One turn moves every row onto another: examples first, then more rows asked:
dun: .21 .09 -.09 .12 -.01 .02 -.21 -.05 -.21 .03 .04 -.03 .01 .09 .00 -.02
 -.10 -.11 -.01 -.46 .11 -.02 -.02 .17 -.05 .04 .04 -.07 .16 -.18 .03
 .28 .06 .01 -.12 .09
Gemuf: .15 .11 -.08 -.09 -.09 .06 -.05 .04 -.14 -.06 .06 .04 .01 -.08 .00 .02
 -.17 -.07 .20 .07 .10 .06 .05 .23 .26 .30 -.02 -.06 .15 .31 -.05 .14
 .12 .06 .00 -.02
futi: .09 .09 -.15 .13 -.06 -.09 .09 -.28 -.10 -.02 .01 -.12 .01 .37 .07 .02
 -.19 -.09 -.03 .00 .07 .01 -.02 -.08 -.04 -.01 -.01 -.07 .12 -.16 .03
 -.17 .01 .00 -.12 .26
lat: .04 .31 -.15 .13 .02 -.08 .29 -.04 .01 .24 .01 .09 .04 -.24 .04 -.01
 -.17 -.08 .01 -.10 .11 .01 .00 .08 -.14 -.10 -.14 -.01 .12 -.12 .01 .11
 .03 -.09 -.11 .10
nit: .01 .32 -.16 .13 .01 -.08 .31 -.05 -.01 .24 .02 .09 .03 -.23 .04 -.01
 -.18 -.07 .01 -.10 .12 .01 .01 .09 -.13 -.10 -.13 -.01 .12 -.12 .00 .11
 .02 -.09 -.10 .12
vakeb: -.06 .17 -.16 .13 .05 -.15 .09 -.28 .11 -.03 .02 -.09 .01 -.06 .02 .06
 -.06 .00 .10 -.14 .13 .04 -.04 -.09 .15 .03 .07 .04 .01 .30 .00 -.12
 -.01 .20 -.02 -.24
zutom: -.08 -.25 -.06 .08 .08 -.17 .08 .24 -.18 -.03 .06 -.01 -.05 -.04 .05 .00
 -.09 -.07 .07 .02 .09 -.04 .08 -.32 .04 .03 -.16 .03 .08 .05 -.01 .05
 .08 .07 .10 .13
Tigo: .23 .11 -.08 -.06 -.03 .07 -.06 .07 -.12 -.06 .07 .02 .01 -.10 .02 .00
 -.13 -.04 .20 .09 .06 .08 .02 .19 .23 .34 -.04 -.02 .11 .29 -.03 .13
 .15 .06 -.02 -.05
zeki: .24 .12 -.09 .11 .06 .04 -.16 -.05 -.23 .05 .05 -.05 -.01 .12 .02 -.06
 -.06 -.06 .00 -.44 .09 .02 -.04 .16 -.05 .09 .03 .02 .10 -.20 .05 .27
 .04 .03 -.08 .06
tobek: -.05 -.17 -.10 .09 .15 .06 -.06 -.15 -.26 -.06 .06 -.10 -.01 -.05 .12
 -.12 -.01 .03 .13 .12 -.04 .07 -.06 .20 .04 .03 -.08 .10 -.12 .03 .07
 .01 .15 .28 -.01 -.07
Lilaz: .21 .09 -.05 -.04 -.08 .07 -.10 .08 -.08 -.06 .05 .05 .04 -.12 .00 .03
 -.15 -.10 .18 .08 .06 .05 .04 .18 .22 .29 -.03 -.09 .17 .32 -.04 .14
 .15 .05 -.05 -.03
ren: .15 .12 -.10 .08 .00 .03 -.16 -.08 -.27 .04 .04 -.04 -.02 .14 .02 -.04
 -.11 -.07 .00 -.45 .15 .00 -.02 .21 -.03 .05 .05 -.02 .13 -.18 .03 .28
 .03 .03 -.05 .09
fid: -.10 -.25 -.06 .07 .06 -.17 .09 .23 -.19 -.03 .06 -.02 -.05 -.03 .05
 -.01 -.11 -.08 .07 .02 .10 -.05 .08 -.31 .06 .02 -.16 .03 .09 .06 -.02
 .05 .08 .07 .11 .14
vobip: .05 -.28 -.02 .19 .06 .07 -.23 -.06 -.08 -.06 .00 -.05 .10 -.18 .09 -.04
 -.01 -.12 .07 .07 -.11 -.05 -.04 .11 -.04 -.05 -.10 -.09 .02 .09 .06
 .04 .23 .23 -.19 -.06
burev: .03 .15 -.13 .18 .05 -.14 .02 -.23 .20 -.02 .00 -.08 .06 -.12 .01 .08
 -.03 -.04 .09 -.14 .07 .02 -.05 -.14 .10 .03 .05 .00 .04 .31 .01 -.11
 .03 .18 -.10 -.25
modo: .17 .05 -.10 .18 -.07 -.08 -.01 -.22 .00 -.02 -.02 -.10 .05 .30 .06 .06
 -.17 -.15 -.06 -.01 .02 -.03 -.02 -.14 -.09 -.03 -.04 -.13 .17 -.14 .03
 -.15 .06 -.03 -.21 .25
gode: .21 .10 -.11 .18 .02 -.07 .06 -.23 -.04 -.01 .01 -.13 .02 .33 .09 .01
 -.12 -.07 -.04 .02 -.01 .04 -.04 -.14 -.10 .05 -.06 -.02 .07 -.20 .06
 -.17 .04 .01 -.16 .22
Tov: .01 .31 -.16 .12 .01 -.08 .29 -.05 .00 .23 .01 .09 .04 -.23 .03 .00 -.17
 -.09 .01 -.10 .12 .00 .00 .08 -.14 -.11 -.14 -.03 .13 -.12 .00 .12 .03
 -.10 -.11 .12
zalot: -.09 -.26 -.06 .08 .06 -.17 .08 .25 -.18 -.03 .05 -.02 -.04 -.05 .05 .00
 -.10 -.08 .06 .01 .10 -.06 .08 -.32 .06 .02 -.16 .01 .10 .06 -.02 .05
 .08 .06 .09 .14
Relos: -.08 .13 -.14 .14 -.03 -.16 .03 -.28 .15 -.05 .00 -.06 .05 -.08 -.01 .10
 -.10 -.07 .08 -.16 .14 -.02 -.02 -.09 .14 -.03 .08 -.06 .09 .34 -.03
 -.11 .01 .17 -.06 -.21
Bolab: -.22 -.27 -.10 .07 -.07 .04 -.14 -.19 -.25 -.10 .01 -.05 .03 -.06 .06
 -.04 -.14 -.10 .10 .06 .08 -.05 .01 .25 .08 -.14 -.03 -.11 .06 .13 .00
 .03 .14 .23 -.04 .03

Bolab turns into -> vobip
dun turns into -> zeki
Gemuf turns into -> Lilaz
Now these:
modo turns into -> gode
burev turns into -> vakeb
lat turns into -> nit

One turn moves every row onto another: examples first, then more rows asked:
vapiz: .03 -.08 -.05 -.17 .03 .06 -.02 -.19 -.04 -.05 -.05 .40
podo: .08 -.01 .14 .07 .08 .10 -.14 -.20 -.14 -.11 -.06 -.06
Per: .12 -.20 -.15 -.09 -.03 -.02 .07 -.01 -.05 -.11 .17 .29
gem: .15 -.17 -.16 -.06 -.04 -.02 .05 -.02 -.07 -.14 .16 .28
luz: -.11 -.09 -.07 -.08 -.02 .25 -.05 -.15 -.06 -.16 -.16 -.03
kubem: -.12 -.11 -.03 -.04 .29 .05 .01 -.08 -.14 -.09 .16 .05
mesef: -.02 -.13 -.03 .04 .14 .27 .02 .01 .06 -.23 .02 .06
Gim: .00 -.10 .13 .17 -.05 -.10 -.03 -.23 .02 -.13 -.07 .15
biko: -.03 -.10 -.03 -.16 -.25 .10 -.02 .04 .01 .16 .06 .15
Rede: .06 .05 -.06 .07 -.09 .08 .06 -.06 .06 .13 -.10 -.13
nevo: -.09 -.14 -.01 -.05 .29 .03 .00 -.07 -.13 -.12 .15 .09
vebu: .09 .00 .16 .07 .03 .13 -.14 -.22 -.15 -.09 -.03 -.03
Tesi: -.06 -.13 .22 -.01 .04 -.12 -.13 -.11 .01 .00 .03 -.11
gedu: .15 -.19 .04 .20 -.08 .02 -.09 .03 .08 .11 -.07 .02
ripa: -.07 -.22 .01 .10 .05 -.06 .13 -.09 .01 .19 -.12 -.03
ripuf: -.04 -.14 -.11 .00 .04 .17 .00 .06 .07 .21 -.07 .25
gekav: .14 -.21 .03 -.07 .03 .19 -.07 .01 .11 -.13 .24 .10
Lalu: .06 -.14 -.19 -.15 -.15 .09 -.02 -.23 -.01 -.02 -.06 -.11
Zafuv: .08 -.21 -.11 -.22 -.06 .08 -.04 -.09 .09 .07 .22 -.07
duz: .21 -.03 -.12 -.08 .14 -.09 .00 -.01 .10 .04 -.03 .26
tipo: -.01 -.04 -.02 -.13 .17 -.17 .09 -.23 .02 -.13 .01 .07
nifig: -.19 .02 .08 -.08 .16 -.06 -.10 -.07 .08 -.03 .07 .21
Ridep: -.06 -.09 .00 -.18 -.23 .11 -.04 .06 -.03 .14 .08 .15
gegu: .11 -.21 .09 -.13 -.04 .03 -.14 -.05 -.07 .22 -.11 .19
zuz: .08 .05 -.08 .05 -.08 .09 .11 -.04 .05 .12 -.07 -.12

vebu turns into -> gem
gegu turns into -> Gim
Lalu turns into -> mesef
Now these:
ripuf turns into -> Tesi
nevo turns into -> biko

